rotation steps, each row followed by its count of steps:
The counts run from 0 to 464.
[-31  24 -45  23   0  -5 -23  25  13  22  16 -34  -2  16 -10 -43 -16  19
 -20  37   0  21  16 -16  -8  -4 -21  19   1 -13 -22  20  12  33  15 -22
  24   2 -20   5 -26  -3 -10  14 -13  -3  16  11   6   8 -13  -5   3 -48
  -8   2   2 -36  -5 -42  11  12  27] => 322
[-16   3 -16  24  12  -3   8  20   7  19  10   8 -10  23  21  -4   2 -14
   1  10 -17  12  19   4 -52 -53 -34  -1  41   2   3  22   6  15  16   8
  36   2  -6  13 -31  -8 -24   6 -32   6  35   3  -6  -9   6 -12  18  -6
  24  -3  11 -35   3 -13   3 -26 -32] => 36
[ -3  -2  20  23  25  19  -4   8  20  -3 -21   7  18   2  -6 -21 -20  -7
  39 -16 -35 -16 -21  18  -2  11   2  29  17   5   9 -30  16 -16  51  20
 -26  -1   4  -8  22   3 -18 -20  52  -1  18  -6  26 -18  10 -10 -14 -14
 -35  -9 -11  13 -25  23 -22 -34 -15] => 343
[-25  27  32 -17  27  17 -23   6 -37 -28 -22 -21 -10 -14  -7 -20  -5   9
  -4  -9 -36  10   6 -14   2   5 -18  33  -8   8  10 -26  12 -16  22 -27
 -24   0  38 -19  -3  25  30  -6  -3  16   6 -36 -31 -25 -11  13 -23 -24
 -17 -22   8  22  -3  -8 -17  -1  15] => 390
[-16  32  35   3  31  15 -25  -1 -52 -38 -10 -20 -16  -1  -1 -23 -13  -6
   3  -6 -35  24  -4 -30  -5  21 -29  11  -8 -10  -8 -25  13 -15  -6 -15
 -19  -7  15 -10   5   8  18 -18   1  34   5 -43 -19 -18 -23  30 -26 -21
  -1  -7  26  23 -16  -2 -12  -2   3] => 206
[-15  19  34  20  41  22 -33  -4 -50 -34  13  -5 -26   1  -7 -33 -23 -22
   8  -2 -35   8  -7 -16 -12  17 -26  -3   8 -16 -14  -9   0 -14  -8 -11
  -3   2  11  -8   9  -4   0 -30  -8  38  18 -48   0  -8   9  28 -11 -14
  26   4  25  17 -14  -2   0   0  -6] => 22
[ 10  24 -11  26  15 -24   9  24  -2  18  33  12   8  25   6 -36  13  28
  24 -18 -32  -3  12   7 -17   7 -29  -9  39  21   5  -8  22  16   3 -23
  34  -1   2   1 -14   4  17  24   5  20  20  -6 -30   4 -23 -16 -25 -23
  21  30  13 -24 -21 -21 -30  -4 -16] => 225
[-15 -22  -1  -1   1  15 -12   0 -13   9   7 -50 -20 -29 -12   2  -9  -9
 -27  38  44   3  -3 -24  18  26  11   6 -41 -13 -19  29  -9   4  -2  -5
   1 -20   6 -21  28 -14 -17 -19  -6   3 -19 -19  14   5  21  18   5 -28
 -31 -10  -8  10 -18 -28  17  14  18] => 447
[  2   4  10   2 -31 -12  -3 -38 -21  -8  -6  14 -32 -33  29 -12  16 -21
  -8  27  -8  16  19 -20   7  17  -3 -49  -2 -24   1  -9  -7 -19 -60   0
   2  -9  -9   4  22 -38 -18 -17  11  24   1  16  26   3  22  -3  -3 -17
  30   5  10  18 -14 -19  -4   7  34] => 356
[ 10   8  43 -17  -1 -10 -16 -11 -20   8  35 -10   1  -5 -26 -11  16   6
   3   0   4  -2  -3 -10  28  62  -2 -21   1  -8   2  -5   6 -19  -1 -40
  14  -8  28 -23  30  -3   4 -10  21  13 -15 -19 -12  16  13  -3 -29 -38
 -14  22   0  23 -35 -12 -29  24   3] => 350
[-26 -16   3  16  -6   4 -27  -4  30  -5 -28 -24 -32 -43   5  -9 -11 -10
 -23  24  -2   0  -6 -22  32   6  18 -16 -28 -16   2   2 -13 -19  10  -5
 -19  16  -9 -17  26  -6 -20 -16  10 -11   7  20  36  -1  23 -26  -1 -17
 -11 -33 -10   8  17  10  33   8  42] => 131
[ 16 -20  19  16  -2  17  23   3  45  34 -16  19  12 -46  17  -6  17  -5
  15  -7  18  13  14   5 -14   4   3   6  16  21  31  17 -20 -13  18  13
 -13  25  16 -47  12  -4 -23  22 -44 -12  27  -3   3 -18  32  -6  -6 -16
 -12  14 -31  -4   7  20   5  -8 -34] => 237
[ -4 -26  34  -8   8   4   7  -4  30   7 -10 -22 -33 -21  38  40   0 -28
  -7   9  10  -4  32   5 -21 -38 -24 -30  17   6   9  28 -18  -5   3  -1
   4  -8  -2 -18   9   5  -5 -16 -40  -2  13 -17 -18  -1  37 -12  30  11
  19 -26   0 -11  32  18  36  -6 -33] => 238
[-37  14  29   9  28  34 -38   1 -10   5   6 -14   1  -6 -29 -18 -19 -34
 -16  17 -27  18  -9 -13  -8  16 -27  28  25 -22  11  -1  -8 -11  41 -21
 -15  13  13 -16   8   2 -34 -17  -6   5  17 -29  16  -9  35  10 -10 -25
  -6 -12   2  -2  -3  -4  11  -1 -17] => 344
[ 10 -20  14  -3  -9   1  14   0  25  20  17 -35 -12  40  15  22   9   2
 -15  16  18  10  10  13 -33   8   2 -57  -8 -13 -43  22   8  10 -19 -30
  14  -8 -34  30  10  -4 -24 -11  -9   4 -25  22  -7  37   9   1   6 -10
  16  -1   3  -1 -14   1   3   1 -19] => 341
[ 11 -21   6   4  36  15  21  36 -30 -24   2 -41 -23  25   8 -16   4  16
  10 -24  30  -1 -14  18 -17 -15   8  15 -20  11 -19  30  12   7  19 -10
  20 -16  12   4  -9  12  16  -3 -21  -5 -21 -30 -53   7 -35   9 -12   1
 -15 -21   9  26 -16 -15 -26 -12 -17] => 129
[  2   0 -22  31 -20  -5  14  -5  43  18 -11  24   4 -11  22   6   5 -14
 -10  27 -13  12  21   9 -46 -38 -10 -38  30   3  20   6   9   1  -6  26
   6   0  -4   0   1 -36 -22   8 -17  -4  30  44  25  -6  19 -14  13   0
  36 -11 -10 -22  -5   6  26 -25  -4] => 168
[  9   5   8  -1 -36 -11  11 -24 -15  -2  -7   0 -20  -2  19  -4  37   4
 -16  20 -20  32   4  -6 -12  10   4 -69  -6 -28  -5 -17  15 -16 -39 -38
  -4   3  -5  20  13 -22 -17  -4  -8  11   6  41   6  15   7  -6 -19 -17
  41 -10  -3  28 -23 -16 -12   0  36] => 213
[ 13 -10  11  11   4  26  31   3   7 -14 -36 -21 -22 -21  43 -25   7   9
  15 -14  19  26  17   2 -40   9   0 -22 -33  23 -15   6 -15 -11 -35  12
 -20  20   3 -21  14   8   5  17 -67  15   3 -15 -18 -24  -4  15  -9   5
  23 -13  -4  22   5  28   8  -4 -12] => 191
[ -1 -26  43 -10  28  -7   0  -3  40 -18 -18 -15  -4  -6  27  25   8  -2
  -3 -13 -26 -13 -11  -6  28 -16   9 -20  -6   6   9 -29   1 -26  38 -22
 -32   7 -12 -23  21  24   3 -24  15 -14  15  -6  -9  -5   0 -30 -17  -1
 -36 -16 -16  11  24  34   6 -18 -14] => 141
[  5  -5  11  10  16  20  16   4  37   6 -17  -7  11 -26  30 -11  13   7
 -21   9   0  28   3 -35 -13  -8   8  12 -12   5  12  -1  -8  -3  22 -12
 -31  14 -29 -25   2   4 -35  27 -59  -6  30  14  -1 -21   7   3 -24 -20
 -17  11 -27   0  17  19   1 -11 -26] => 329
[ -3 -41  21  15   1  24   6  -7 -34 -13  16 -24 -34   6  19 -13   8 -25
  -2  15  33   5 -18 -20  11  23  14 -18 -28 -27 -30  25 -16 -22 -12  -2
   2 -24 -22  12  21 -14 -48 -40   3  -1 -16 -16   6   7  18  12   0  -8
 -10   2   0  29  -8 -11 -18  -8 -13] => 84
[  4 -13  37  11   0   6  -3 -13 -50 -15  29 -17 -29   2  -7 -15  14  -9
  11  -5  12  -5 -17 -10  23  37  15 -24 -23 -27 -16  10  -7 -30 -16 -19
  13 -19  17  -5  23  -8  -7 -39  22   7 -22 -24 -21  16   7  11 -17 -19
   2   4   8  45 -29 -16 -36   4   4] => 217
[ -8  12 -41  20 -37  16  19   5 -22  12  -9  -1 -19 -13   8 -47   9   3
   4  26  24  39  34 -21 -32  -7 -11  22 -10   0  -7  21 -13   3 -21  29
   4  -2   3  -3 -10 -19 -36  25 -39   4   9  13   2 -19  10  16   2 -25
  10   3 -13   1  -9 -38 -19   0  19] => 374
[ -2 -27  13 -26   4 -14   3  11  42  20   5 -29  12  31   2  40  15  15
 -26  16  -5 -10   0  10  12 -20   0 -16   3  -5  -7   9  18   8  46 -49
   3  -4 -21  13  10  12  -8 -11  20 -36  -8  31 -10  31   4 -30  -7 -13
 -38 -13 -13 -11  -5  -1  -9  -8 -17] => 336
[-15   5  -5  27  25  10  -3  13  -6   1   9   1 -11  40  14 -10   1 -27
   6   0 -25  14   0  30 -69 -38 -23 -19  36   6  -3   4  17  10  13 -14
  29   8   3  23 -27 -11  -8  -1 -27   9  25   1  -8   4  -6  -9   9   9
  55 -11  14 -15  -5   4   2 -26 -35] => 220
[-21   6  -2  42  31  28 -13   7  -2 -10  -8  -2   3   0  12 -19 -32 -28
  13  23 -18  -7 -21 -28 -21  -5 -14  13   6 -27 -14  -8   1  -7  20  52
 -16 -19 -24   0  17 -25 -41 -27  25  16  13   3  48 -16   7  17   0 -11
 -14   0  -2  -8 -19   8  -1 -32 -14] => 21
[ 31 -12  52 -18  30 -22  22  -2  11  -3   9   0  -6   3  47  34  17  -5
  23 -19 -12 -20  24  -9   6  -7 -23 -34  16  21  12 -10   2 -10  -9  -6
 -11 -10   5 -29  20   8  21  -9  -2  14  10 -28 -35  -6  -2 -15  -3   6
  -7   6   7  -4  14  21  -3 -20 -51] => 100
[-23  -1 -16   1 -30   1 -12  10  -9  28  16 -15 -12  19 -26 -15 -27 -21
  18  32  13  -5  24  15 -11  16 -14   2   7 -12 -31  18   4  11  -2  31
  28 -23  -5  26   6 -19 -31 -25  48   5 -15   1  27   9  28   3  33 -21
 -11  -7   7 -14 -17 -34 -14  -4  12] => 102
[-14 -20  16  25  32  25 -13  20 -19   9  42 -21 -14  16 -11  -3 -12 -35
   4   2  29 -18 -14   2 -11 -15 -10  20  20 -15  -6  40  -6   3  48   1
  35 -17  11  -2  -4 -14 -29 -35   1  -3   3 -45  -2   0  32   6  12  -3
 -16   5  15 -14  -8 -18   4 -15 -39] => 32
[  9  -4 -14  15 -25  21  32  -3 -35  20   9  11 -24  12   9 -28  33 -12
   7   8  20  43  23   3 -49 -22  -5  -4   6  -1   1  25 -12   2 -17   7
  20  -8   6  19 -20 -25 -36  20 -40  -3   7  10 -11  -8  21  13   1 -13
  21  10  -2  11 -15 -35 -39 -18 -10] => 231
[  4 -18   5   4  -2  26  25  12 -34   4   8 -11 -19  41  11 -11  36 -15
   8 -10  15  32 -11  15 -53 -25   6  -3   6 -10 -16  26   9   1   3 -22
  21  -9   5  30 -17   3 -36   2 -37  -8   1   5 -29   6   9   3 -10   2
  25  -3   3  27 -11 -19 -47 -19 -34] => 88
[-14   3 -24  18 -13  30  -3  20  25  31 -11 -16   4  -1 -25 -43  -5   9
   0  22  18  36  -1   7 -33  34  15  27  -8   6 -19  13   0   9  28  -2
 -10  21  -1  -1   6  -4 -42  39 -27  -9   5  26  13  -3  13  17 -19 -40
 -12   2 -29   0 -25 -15 -12   3  15] => 6
[ -6   5   0   1   6   6   1  11  12   1 -23   8   8 -27   8  -9 -24  -8
  31  -8 -13 -13  17 -11   7 -23 -17  50  16  26  30 -21   2  -5  39  50
 -17 -21  15 -21  11  -8  -2   0  39   1  27  -5  23 -35  10 -10  10 -15
 -56  -7 -13 -10  -4  -5 -14 -33  -2] => 435
[  7 -16  22 -10 -14   4   3 -23 -45 -25  -8 -14 -27 -34 -10  -6  22  -5
   3  -3  24  -8   0   2  27   8  12   2 -23   1   9  20   1 -30  -8 -12
  17 -25  53 -20  14 -10  25 -23  17  -6 -28 -19 -24   4   2   3  -6 -11
 -14 -22  -5  42 -20 -32 -22   4  32] => 309
